Each path is a new rotation, seen through one point. The rows after it are directions, each followed by how far the rotation turns it, in deg/step (0 if it stays put).
Each turn is a multiple of 5 degrees from 10 to 175, or 0.
Each row of a path follows its step; steps can be skipped.

step 1: [-25  14  -6   6   1 -37 -18 -18 -23 -15  22  -3 -29 -31 -14  12  16  -7
  18  28  11  -9  26  -5  14  12  11   8 -13   5 -10 -19   7  17  -6  12
 -26 -14  -6   4  -2 -27 -21 -17  20   8  14 -17  28   5   1  13 -13 -14
   5  37  19  -3   6  22  -7   7 -20 -10  13  13  -9   2  -4  -2 -14  -2]
step 9: [ -6  -8 -28 -20  -9 -16  -5 -12 -25  -5 -10 -15  -8 -23  10   0  21   6
  14  13  10 -18  11  37  17   8 -11 -15 -11  -4   6 -13  10  13  -9 -10
 -29 -19  -6 -29  -6  -3  -7  12  -9 -13  -5  16   9   9 -21  27  18 -11
 -12  30  28  22 -22   1 -12  25 -13 -23 -17  11 -11  -5 -16 -21   5  22]
step 13: [-23  11 -11  -7 -18 -14 -42  -5 -10  11  -1   4  -8 -25  -4  26 -19  29
   4  10   0 -15  14   3 -12  16   0   7 -28 -15  15  -8  -6 -36 -18  -7
   4 -15 -36  -3   0  -3   9  11   5   6  27   8  38 -11  -8   1  30  12
 -12 -14  15   3  -5   1 -25  -7  -4   6  36 -23   5   0  13 -11   0  -1]
step 16: [-35  -2 -20 -28 -15  -8  18 -12 -21  20  -9   7 -37 -27  -7   1  -7   4
   1  -8   9  15  12   6  26   1   7 -20 -29 -11  -6   7   7 -11   2  -4
 -21  -5   6  13  17 -38   6 -11   3 -19  19   1  16   7   9  21   0 -12
  12  25  21 -16 -13 -33 -17  -7 -15 -10  -2 -21   4  16  11 -11 -20   8]
step 22: [-11  -4  -8  -2   2 -37   9 -19 -10  -3   5  12   3 -41 -16  18   7  31
   8  13  -2   9  14   4  -5 -15  -9 -15  -6  13  13   9  29  11  -9   9
  15  -3 -26  24 -23 -29  12  32 -12  11  -9  -5  31   4  10  21  13  15
 -15   7  37  16  15 -12 -19   4   3  -4  14 -10  14   0 -17 -14  -1  -5]
step 23: [ -6   9  -4 -27   7 -22 -14 -37   9  16 -19  -1 -20 -52   9   4  -3  20
  -8   8   3  26  34   0 -12  16  32 -17   4 -24 -33  -6  15  -7  -1  -6
 -16  -8   7  -3  26  -6   8   9  12   3   3 -14  -5  -9   0   1  -1   6
 -18 -20  14  15   4 -19  -9  -7   9 -11  16   7 -21  11  21  -9  14  14]
step 25: [-11 -10 -12 -28   9  -6  -2 -10 -10  11  -6   0   7 -17  -5   3  11  -6
   0   7 -31 -21  25  -4  32 -23 -17 -25 -18 -13 -19  -1  15 -16  16   3
 -36  -7 -12 -31  23 -11 -12   9   7  22   8  16  22  30  -9   1  25 -11
  -3  21  48   0  17   0 -12  -6 -10  -4   3   5  12  -5   2 -11   0   1]
step 26: [-21   7  20 -12  11  31 -30   2 -29  11  18  10   2 -15   4  -3   6  29
  15  11  -2  12  61   4   7   2  21   0  11  -4   5  -2   7  -1 -29 -17
 -30 -17   8   1  25 -14   0  20  -4  15   1  11  10 -13  12  18   6   8
  13  40   5   8 -30  -2  -5  -8   4  13   8 -12   6   8   2  -8   0   9]
step 27: [-27 -20   1  18 -18 -11  -4  -6 -35   0   2  -4 -14 -24  -9  15  28  -9
 -10  24  12 -10   1  11  -3  18  14  -4   1 -15   0   1  17   1 -19  31
 -34 -16   0  13  13 -19 -13  42   7  -8  15 -10   1  27  18  14  17  -7
   1 -10  18 -23 -15 -14  -2  42   1  -9 -20 -18  -4  -4   3  -1  -5  10]
Directions:
[ 0 -4  1 -1  3 -2 -3  3 -1 -1 -2  7  0 -1 -3  0  1  2  4 -8  1  6 -7 -5
 -6 -4 -1  1  4 -6  1 -2  1  7 -2  0 -8  2  0  4  7  9 -1  3 -3 -3 -3 -5
 -1  1  1  1  6  7  2  7  2 -3  1  3 -6 -4  8 -3  4  3  8  2 -3  3 -2  1] : 95
[  2  -4  -1  -3   4   1  -7   1  -3   1  -6   3  -1   1   6   7   5  -2
  -5  -3   0  -3  -2   1   9   0  -1  -4   6   4  -1  -2   5  -8   1  -2
   0  -2  -3   3  -8   5   1   2   2  -1  -4  -5   0   1 -10  -4   2   1
  10  -2   0   4  -7   5  -1  -6  -2  -4   0   0  -4   3   3   1   1  -1] : 70
[ -1   4   1   4  -3   1  -3  -5   3   6   4   6  -4   1  -9  -4   6   3
  -2   2  -6   1   0   3   0  11   2   0   3   1  -2   6  -4  -2   5  -3
  -1   4  -2  -2  -1   3   2  -1  -2   1   4 -13  -2   4   3  -1  -3  -2
  -1   8  -3   4  -2   5   2   0   1   1   4  -3   2   4   5  -3   6   1] : 115
[ 2  4  2 -2  2  2  2  1  0  4 -1  8  1 -2 -1  0 -7  4  2  3 -2 -6 -4  0
  5  0  0  2  2 10  0 -7  1 -5 -4 -4 -4 -5  7 -3  5 -8  1 -2 -3  3  0 -7
  3 -3 -1  8 -6  5  1 -3  1 -3  9 -3 -2 -6  5  0  2  4  0 -1  6  3  3 -4] : 120
[  3   8  -5  -1   3  -2  -5   3   3  -1  -1   5   6  -1  -3   3  -1  -5
   2  -1   1   1   5  -7  -3  -4  -3   6  -1  -2  -5   9   3  -5   5   3
  -5  -5  -2  -6   5  -1  11   3  -2   1   0   5 -10   0  -1   0   2   0
  -2  -5  -1   6   1   0   3  -4  -2  -3   0  -3   1   1   6   5   3   3] : 140
[-1  2  7 -5  2  4 -3 -4  0  0  0  2 -1 -3 -2  1 -1  1 -5  1  3 -3 -1 11
 -1 -4  0 -3  0 -7  0 -2 -4  4  9 -2  1  0 -2  0  1 -2 -5  1 -4  3  1  4
 -6  1  0 -7  9  6  6 -4  4  2 13  3  6 -2  3  3 -2 -1 -2  2  0 -1  5 -3] : 140

step 1: [ 26  17 -40  -4  15  -1  -2 -16 -11 -11   7  11  -7   7   9  -3 -13  24
  -4 -14  17 -17  24  18 -15  22   8   9   8  -5 -12 -12  -7 -21  -6  -3
   0  -2 -19 -42   8  45  15   1   2  10 -38  23   6   5 -29  -1   1  37
 -24 -14   4  17  23  -1  -4 -11  -6  -4  -1   0  15  19  -7   7 -33  -9]
step 5: [ -7  16   5  14  -4  23  -4  -1 -18  21  23  37 -40  21 -10 -30 -18  26
   8 -16  11  14  13  22 -24   8  -3  14 -15 -20   2   2 -14 -25 -22  -7
  -8   0   5  28 -16 -32   7  -9  14  22  -4  17 -11   2 -27 -24  14 -19
  -1 -10  13   0 -12   0   4 -19  29 -14   5  -8 -12   1  -5  -7  10  30]
step 11: [  2  -6 -34  22 -20  -8 -22  26  -2  10  11  -3   0 -13  13  10  25  -2
 -27 -14  39  11  18  -1 -13 -23 -14   9  -8  -5 -21   0  -2  -6 -19   0
 -15 -33 -23  30  18  19  -8  -7  17   8  -5  21  -3  -8  -4   1 -26 -29
  -1  -8 -25  -4  -4  10  21 -39 -10 -17 -27  13   5 -13  -5  -3 -26   6]
step 12: [ 37  -2 -25  18   2   5  10 -39  11  -2 -17  14 -23  15   2   1 -23  33
  -9   1 -11  21   3  -8 -16   1 -12   2 -13  -2  13  -5   9 -19  -6 -16
  13  21   2 -18  16  19  35  -8 -12  14 -13  15 -37  -4  -4   1   6   5
 -26   3 -15  -8   6   6   0 -19  39  -4   6  10  19   3 -29  32 -22  16]
step 14: [ 23  30 -38   3  19 -17  -1  -8  11  -6  12   9  -5   4  26  -9   0  -2
   7   1  23  24  26  12  17   5   6  -7 -13 -46  -4  -2   0  12 -19 -14
   1  19   4  29  15   4  18   8   6 -10  -8   1 -16   7   8  27  13  -2
 -14  -5 -26 -15   8   7   1 -20  47 -30  -7   2  -5   2  22  37   4  -6]
step 16: [  7  39 -32   5   6 -19 -33   8  -1  15   3  37   9 -11   9 -35  -6  12
   6 -30   3  -5 -11 -10  12   8   3  24   1 -26  15 -12  16 -12   5   0
 -12  -4  11  48 -35   0 -10 -10  15  17  -5  19  -3   8 -19  -4  17 -10
   2   0 -22  -4  11  34  12 -14  17  -9  -3 -13  -9   6  12  -4 -12  22]
step 18: [  6 -13 -41   7  22  -1  10   8 -14  18  18  23 -27 -62  11 -24 -35  13
 -15 -19  11   0   4 -15 -17  12 -16  39   9  12   4 -22  16  -1  -4 -16
  -2   9 -18   7 -13   5 -11  16   0   7   4   1   1  26 -15  12 -11   5
   9  20   0  -5   9  14   2 -25 -12 -16  -5 -27   2 -11 -10 -10  -3 -10]
step 21: [-13  23 -28  37  -9   1 -17 -15 -27   5  19   8 -30 -13 -14   0  15  12
   9 -13  10  26   8   5  -4  17  10  44   8  -3  -2 -13 -34 -38  -5  -5
  -4  26 -18  -5 -11 -11   8 -10 -20   3 -18  10   4  21  -5 -20  12 -16
  -5 -24  15  -8   7  -8 -23 -17  20 -12 -14   3 -18  -2  20  10  18  24]
step 30: [ 18  -2 -32  15   1  -7  17 -25   1 -11   9  -2   4 -11  16   0 -18  -4
 -16   5 -20   9  22  17  17   3   3 -11   5 -23  13 -10 -11   1 -32   1
 -13  -8 -16  24  12  22  40   6   7  17  -6  17 -29  -6  -9  25  -8 -19
 -34 -33  -5  17  -5 -10  -2 -24  21 -19 -30 -13   6 -13 -17  25  -3  25]
Directions:
[ 3 -1  0 -5  3 -3  1 -4  5  8 -4  5 -8  6  1  1 -3  2  4 -4  5 -1 -2 -4
  1  8  0  1 -9 -4 -2  0  6  1  2  4  4 -1  1 -2 -2  1 -2  4 -6  4 -6  3
 -1  8 -4  5  1  4  1  8 -6  2 -3  4  4  4  1 -4 -1 -3  2  2  6  0  1 -3] : 170
[ 0  3  2  2  0 -5 -2  5 -5 -1  3  0  3 -6 -3  4  3 -2  0 -6 -4 -6  0  1
 -2 -1 -2 -3 10  5  4 -6  6  0  1 -6  2  0 -4 -3  2 -3 -5  3  6  9 -4  2
  3  4 -3  6  3 -1  1  8  6  3  0  6  1  5  1  0  2  0  4  2  2  2 -9 -7] : 40
[  4   1   5  -1  -8  -5   4   3  -5   2   5   4  -2  -4  -4   2   2   2
   3  -4   4   1  -4  -1   1  -5  -6  -5   1  -1  -1  -2   5   4  -2  -4
   3  -6  -2   5  -5   0   1   1  -4  -3   8   0  -2  -3   2  -5  -1   6
  -5   0  -4 -10   5   3   3  -4 -12  -5   0  -4  -2  -1   1  -1   1  -3] : 160
[ -3   2   3   4   4  -5   1   2   5   3  -5  -4  -4  -7  -2  -5  -3   6
   3   3  -9  -3 -10  -1  -1  -1  -2   2  -3  -3  -2  -1   8   2   4   0
   0   2   4  -5   2  -8   1  -3   2   4   3   7   2  -4   5 -10   1  -3
   1   1  -7   2   2  -1   3   0  -1   1   3   2   7  -1  -1   2  -2   5] : 110
[  1  -4  -5   0  -2   3  -6   2   0  -2  10   1  -1  -1  -2  -1   1  -2
  -1  -4   2   0  -2  -4  -7   5   0  -7  -4   1   3   8  -3  -1   2   7
   1  -2  -1  -6  -3   3  -5 -12   3  10   3  -3   1   2   4  -4   3   5
  -2   4  -3   0  -1   8   1  -3   0   1  -1   4  -2   1  -7   2   1   6] : 65
[-3  3  5  2 -7 -1 -3 10  6  4 -2  5  4 -3  1  1 -5 -3 -1 -6  0  5 -2  1
  0 -2  5  3  4 -1 -5  4 -6 -1 12 -9  3 -5 -3  2 -3  0  2 -1 -5  5 -2 -1
 -8  0 -3  0  5 -2  5 -4 -7  2 -3 -2 -4  3  1  2 -3  4 -5  1  0  1  1  0] : 60
[ -5   6   3   8  -5  -3   5  -1  -2   5  -1  -3   8   0   3   3   5   4
  -1  -1   4   0  -3  -8 -10  -4   6   6  -3  -2   5  -1  -5  -1  -1   5
  -6  -3   0  -3   5   1   7   3  -1  -2   1   0   5   1   4  -4   3   0
  -3   7   3   0  -4   2   3   2   3  -1   0   0  -3   3  -3   1   8  -7] : 175

step 6: [-12   1 -27 -16  -5   2  22   9  11 -33  -3   2  31 -10 -26 -32  38  14
  21   4  15  -5  -2   1  25 -17   0  11  -4  13 -14  30  -8   6 -22   1
 -14  -9  10  -2  10   0  -8   0  22  38 -13   9 -25 -17  -3   1   9  -8
  -9  13  -9 -12  -4   4 -32  13  -7  15   7   1  10  12 -26  21  20   4]
step 8: [ -3   6 -28  -6 -10  29 -23  -8   1   5 -22  22  -6  28 -26   9  -7  15
 -12  15  21 -16  -8 -17  13  18  28 -22 -18   3  15  10  19 -10 -28  17
  -8 -14  13 -11  -3  -6  -5 -24  19   3   0   1 -25  -9   4  15  27  -1
  27 -24  26   2  -6  16 -13  -8  -9  -8  44 -10   6   6 -14   4  -7   2]
step 9: [-13  -9  -7  -3 -27 -23  -2  -8   1   6   1   0  12   6 -28  -1  12   4
 -10  12  28 -11  15  12  10  -9  16   1   6 -21 -21 -13 -31  24 -34  -6
   0  -1  25  18   2   3  -3   2  12  27   6  15  16   8  16   6  11 -18
  -5   1  46  18   6  29  10  -7 -26 -13 -30  19   9  12 -31   8   2  20]
step 12: [ 23  14  15   9 -17  16  -5   5   6   1  24  29   0  17 -28  32   1  -3
  -9   9  17  19  -7 -30  10   3  21 -13  -6 -16  -2 -18   2  -7 -20   5
  -5 -14  17  -6 -20 -47  11  -3  22  15  -2  -1   9 -26  -2  -8  25   1
 -22  14   2   7 -15  -7   3  -6 -30 -17 -19 -23   3  -2 -32  -7 -26   3]
step 24: [-19   4 -23  -2 -11  24  19   3  10 -23  10  26  28  27 -25  -3  22  26
  10   7  23  20   3  -7  25 -16   2   5  -8   7  21 -17   4   5 -18  17
  11 -17  18 -23 -16 -25   3   8  20  -2  18 -11   4 -13  -4  21   0 -17
 -18   5   9 -16  26  29 -24 -13 -10   2  -2   4   1  18  18   1 -18 -22]
step 25: [ -2  -8 -25   1 -12  32   2 -10   4  -8  -7  15 -12  -5 -23  12  34   8
   7  31  13  -7   8   8 -11   1  19 -20   3  -8 -15   4  -4   9  -1  -6
 -25  -9  28  12  19  -9  -4  41   8 -12  15  21  10  16  11  -2  17 -11
  -4 -14 -10   9 -33  27 -32  -8 -21   0   5 -16   8  -8  -8   7  25  31]
step 26: [  6  -1 -25   8 -17 -15   6   3  11 -13  21   5  -4  22 -29 -20  -5  -2
   1   4  -1 -49  10  -4  25   3  26  -6   0   3 -28   6  22  23 -38  -9
 -15  -5  39  21   6   7  -9   0  18  21  -6   4 -10 -36  -7  10   6 -17
  14   9  12   8   5 -15  -6  -7  -8  12  22 -12 -23  -3   2   4  -1 -20]
step 28: [  2  -3 -13  -3 -22  25  -9  -5   4 -21  16  32 -20   1 -27  29  19  12
 -31   8  13  -1  -2   2  -6 -13   9 -27  -3  -9   7  15 -39  11 -22  24
  12   5  12 -18 -24  -8 -29   9  14  43 -13  -7  -5 -20   7 -22  -4  -8
   0  -4  10 -17  13  19  -6  14   3   4  21  -8  12  -1 -13  20  14  -3]
step 31: [ 17  13   4 -15 -19  18 -25   8  14   9  17 -12  43  -6 -26  -6 -23   0
 -25   8  16  -1  -4  -4  22 -40   4  12  19   3 -10  16   8  -3 -18   6
   0  -6   5  -1 -10  11  10   5  33  24  -1  30 -18 -16  26   1  10   5
  -8  -2  11  -1  -9   2  10  36 -23 -16   9  11   7   4 -29   4  14 -14]
Directions:
[ 2  5  3 -4  1  3  8  5  1 -5 -5  0  3  1 -1  0 -3  4  2 -7  0 -4  5 -4
 10 -3 -1 -1  4  4  5 -2  2 -2  0  8  5  3  8 -2  5 -3 -5 -3  5  1 -4  3
 -4  1  0  0 -1  3 11 -1  1 -2  9 -3 -2  3  2  2  4 -5 -2  1 -1  2 -1 -5] : 160
[  2 -11   4  -2   6   3  -7   4  -1   3   5   0  -4   5  -5  -4   4   5
   1   2  -3   0   8  -2  -1   1  -5  -9   2  -6   5  -1   9  -1  -2  -1
  -4  -2   0  -5   2  -2   5  -1  -2  -1  -3  -3   4   7   1  -4   4  -4
   4   1  -2   2   3  -2   1  -4  -5  -3   1   0  -2   5  -3   8  -1   0] : 85
[-6  1 -2 -1  3  1 -3  7  0 -2  5  5 -3  6  1 -3  2 -1  6  2 -1 -3 -2  1
 -1  1 -1 -1  2  9  0  4  4  3 -3 -3  1 -5  8 -7 -5  1  3 -6 -5 -3 -5 -3
 -2 -3  3  2 -8  3  1  3  1 -5 -4  3  1  8  0 -1  4 10  4 -2 -6 -6 -3 -4] : 160
[11 -8  3 -9 -1  1  7  5  1  2  0 -8  1  3 -5 -2  0  4  4  3  1  5  2 -1
 -6  4 -2  4  4 -3  5  3 -7  1 -9  0  3  2 -2 -2 -3  2  2  1  1  1  3  0
 -1 -3 -4  5 -2 -3  1 -3 -3 -1  1 -3  2 -2  4  5  1  2  6 -7 -1 -9  6 -2] : 85
[ 5  2  6 -4  4  0  0 -3 -6 -2 -3  2  3 -2 -3  5  2 -3  7 -8  5  1 -1  0
  1 -2  6 -4 -3  3  4  5 -4 -5 -6 -6 -2 -7 -3  2  5  0  0 -9 -6  0 -3  1
 -3  2 -6  3 -2  4 -6  1  4  8  4 -2  2 -2 -4  2  1  5  0  2 -3  4 -2  9] : 10
